One vector is turned by the same rotation once a tick. Each row is the vector after some number of ticks, and that number follows the row.
The counts run from 0 to 592.
[-23 -24  -6  19 -20  -4 -18   4  17   6  -9  47  -5 -44 -16  -5 -19   3
  22  12  -6  15  -8 -14   1  40  21   0   5   8  29  -6  -2]  94
[-17   3 -13   2 -25 -11  18   6  -6  -7   6  -6 -17  21 -16 -40  -3 -13
  14   8   0  11  -8   0 -24  21  11   7  20 -62  -2 -34   3]  444
[-41  14   3 -16 -14 -10  28 -11  -3  13  11  12  27  15  -1  35   7   7
  -8 -11 -13 -19 -11 -29   9   3 -47 -36 -16 -31 -15  23  -3]  474
[-10   6 -19 -47 -14   3  11 -14   4  22 -10  -1   2   4 -10  35 -28  29
  38  10 -34   3 -14 -10  -2 -11  19  18  13 -42  -4 -13  11]  551
[ -8  12 -23  -3 -12  -6  34 -23   7  -6   6  -3 -15  25 -44 -36 -15  15
   4  17 -21  -4 -14   0 -25  12  11  24  16 -33 -22  -8   8]  445
[ 18 -20 -14 -31   5   3   5  21 -11 -36  15 -10 -32  39   0   9   7  11
 -35  -6 -12  -8  20 -22  -3   9 -32 -11 -29 -15 -23  24 -18]  581
[ 13  11   2 -16 -18 -32  -3  20 -41  21 -10   0   2   9  48 -18 -35   8
   1  -8 -16   3  10  -7 -20 -45   3  18 -21  -6  19  -6 -21]  311
[ 53  -5  22  19 -12 -38  21  11   6 -32   9   9   4  -8  -5  10  15  -6
   0   5  -3  -4 -23 -13  15  14 -14  17   1  12 -21 -30 -15]  178
[  1  10 -34 -19   5  20  12  24  -5  10   5 -21  -5  -7  34  -3  -7 -34
 -28 -27 -10  -1   0  10 -23 -44   3  15  18 -26 -11 -15   8]  470
[ 25 -24   9 -15 -25 -33   2 -18  -4 -41  19   4   9 -10  -5 -31  -2  22
  -2  14 -24  10 -30  -2  21 -12 -13  14  -7 -17  38   2 -24]  410
[ 14  13  -1  31 -10 -38  -5   0 -26  -1   7 -10  37   7 -32  -6  31 -10
 -10 -16  -3  12 -14   0   1  -4   8  -5  19  -2 -12 -67   9]  284
[  3   4  17  26  -6 -14  17 -17  -7 -22 -39   5 -17 -13  21 -19 -15   8
 -14 -23  20  24  15   5  36  21   9  -5 -23  29  14  20 -19]  454
[ -2  -2  -3  -7  15 -12  25  40  17  31 -11   1 -14  -1   4  28  -5 -31
   8 -20  -8 -26  25  10  -3   3  11  11  21 -33 -27 -24 -21]  113
[  3  37 -16 -15  17   7   5  25 -37  -9  19 -18  11  27   7  12  32 -21
 -29  13 -12   1  12 -28  11 -29 -32  -1  18   3   3  -8  -4]  38
[ -1  13   6   9  31 -15   9 -22  16 -10 -18 -10  -1  -2 -41   8 -12  24
  -7   8 -16  -4 -25  19  -3  47  11  17  20   5 -36 -17   0]  214
[ 14 -21  22   3  22   6 -18  -3  11 -47  10 -35 -26 -28 -35  18  22   9
   9 -18 -17  11 -19   5  -6  17  -4   1 -26 -17   0  -8 -14]  256
[-17  33   7  -5  12   6 -10 -20  21  14  -6 -30  33   0 -18   5  21   1
   6   4 -26  -5   8  15  13 -17   1  15 -21  -8  -2  42   3]  3
[-11  30  10 -16  38   8 -19 -29   1   0   9  -8  18  -9 -21 -15 -22  -6
   9   7 -48   3 -40  16  -2  14  12  12  -8  -5 -10  15   6]  9
[-16  -4  12  18  -4  -5  17  18   6 -41  -7  13  22  -6  -3  26  47  12
 -24  16  27  13  -7 -16  16  20 -15   8  16   2  15   2  -3]  137
[-11  29 -21  33  18  22 -11  -2  24   9  -4 -18   6 -30   0 -35  12 -31
   7  28 -27  11  12   6   6   9 -14  22  -4  26  -3  28  -3]  565
[ 38  12 -23 -20  -9  14 -42  17  -1 -21  -1 -12  -6   6 -16 -16  41 -18
 -20  19  -3  30 -30  -2  10   4  39  16  -5   9  18  23  -8]  529
[ 15   5  -6  41 -31 -38   0  -7 -28 -10 -29  15   9  21   9 -26  15 -15
  13   2  14   8 -14  20  -8  14   4  22  -9   5   3 -41 -16]  490
[-19   2  -1  12   2   3 -14  18 -11  -1  11   4  -9  17 -16 -17  31 -46
 -23   1  36   7 -13  15  -2  42  -8 -35   6  -4  -8 -24   0]  12
[ 37   2  13  11 -10 -23 -32  14   3   0  -9   9  -5  46 -22 -30  14 -13
 -12  10  -2  47   5 -15  36  32   1   5 -18   7  -8 -14   7]  171
[-12  15  25   0   1  -3 -37  -1  -2 -31   1 -11  24 -25  -5  -3  19   1
  -2 -11  -3  29 -24 -12   2 -15  -4  20  -7  -7  48  10  -2]  210
[ 33  -2  25   3 -11  -9  14   5   8 -34 -41 -12 -10   8  -2  13  18   6
 -21 -13   9  38  10  10  51  43  -2  -5  -6  22 -14  16  -6]  455
[-16 -27 -21  -7   9  32 -20  14 -11 -27   6   8 -11   2  -4 -45   1 -31
 -32 -11   8  26  -2  15  10  -8  15  -7  -4 -13  39   0   0]  370
[  9 -34 -33 -32 -14 -24  10   7  18  16  11   9   6 -22  13  38   5  -4
  13  16  -4 -48 -21 -12  -8   6 -17  -1 -13  -8  -1  -2 -21]  226
[ -9   1 -20  -9  -6  -8   4 -11 -24 -43  -7 -13 -20  37  14 -29  -6  36
 -43   1   6  18  -8 -14  -3  27  -4 -10 -21  -1  -8  34  -3]  375
[ -2 -15   1  -7 -15 -23  -9   4  21  42  -4  33  24 -30 -19   1   3 -43
  11   6  -9  -4 -28   9  24  10  -9 -23 -22  11  15  -3  -9]  47
[ 39  -9 -11  -2   3 -36  17  -5  -7 -36  -3   0   7  -2   9  -1  23   4
  14  27  -7 -24 -17  -7  -2   9 -27  12  -6   9  -1 -16 -42]  179
[-25  -6 -24  23  16 -18 -20  -9  -6  27 -34  -8  -4 -19  13  56 -16  -5
  13 -14  23  -3  12   2 -12  24 -28  -6  -8   9  -7 -26  11]  148
[ 43 -30 -13 -27 -26 -17   9  23  28  12  18  25  -8  -2   9  31  15 -27
  -7  17   4 -21 -15   8  16  17 -30   8 -11   4 -11 -14   8]  225
[  0  -9   1  -9  27  13  11   1  24 -21  23 -31 -25 -30  -7  28   5  23
 -37 -19 -10 -23  17   0 -13  -1 -22  28 -16  -8  -6  24   5]  540
[ -6 -15  -5  16  18 -12  -7   3  -6   2 -21 -19  18   3 -36 -11   8 -35
  22 -22 -18  11  -9  15   6   3  -1  -8  26 -32  -9 -48 -30]  7
[-28 -21 -13 -39  10  15 -11  31 -17 -19   8 -16 -16  18   6  32  20  -8
 -29  -6   3 -11   7   4  -9  -2 -12 -27   5 -34  -6 -10  -3]  191
[ -1  13  10  -3   4   3   6   3 -10 -33  32  -9  15 -43 -14 -15  17 -29
  -6 -15 -15  -4 -23  -5  -7 -42 -14 -12  20 -25  31 -19  -7]  363
[ -4 -32 -50  -9 -12 -15  12   3   7  -1   4  15  -6 -36   9 -21  -1  13
 -27  26   4 -22 -16  -3 -12  -5  -8  26  -4  14  26  27 -17]  21
[ -1 -13  10  12 -11 -37  15   4 -12 -26  -4   5  -5  -1  -3 -43   8  13
  -3   7 -13  11 -17 -18 -23   1 -26   7  16 -29  33 -27 -32]  132
[ -3 -18 -14   1  19  -9   8 -16   0  18   0  36 -35 -20   9  11 -50  11
  -6 -17  17  -8 -16  21  -2  17  28  -3 -20  19  -9 -14   5]  578
[ 27 -21   6 -22  14 -26 -20  16  -4 -22  -7  -1  13 -18  -9  17  11  16
  17  37 -20  -9 -20  -2  10   8  -5  23  -1  22  28   8 -32]  457
[-17   1 -35 -20  25  11 -10  -2  -8   4  13  -6 -18 -39  27  40 -15   9
  24   2   1 -29 -15   6 -29 -25  13 -17 -24   7  20   3 -15]  505
[-18  43 -13   4  12  -8   6   3  -6  49  -1  -2   9  -7  14 -27  17 -41
   1  12  -7 -26  12  12 -15  -1  -2 -12 -20  26  -7  11 -18]  359
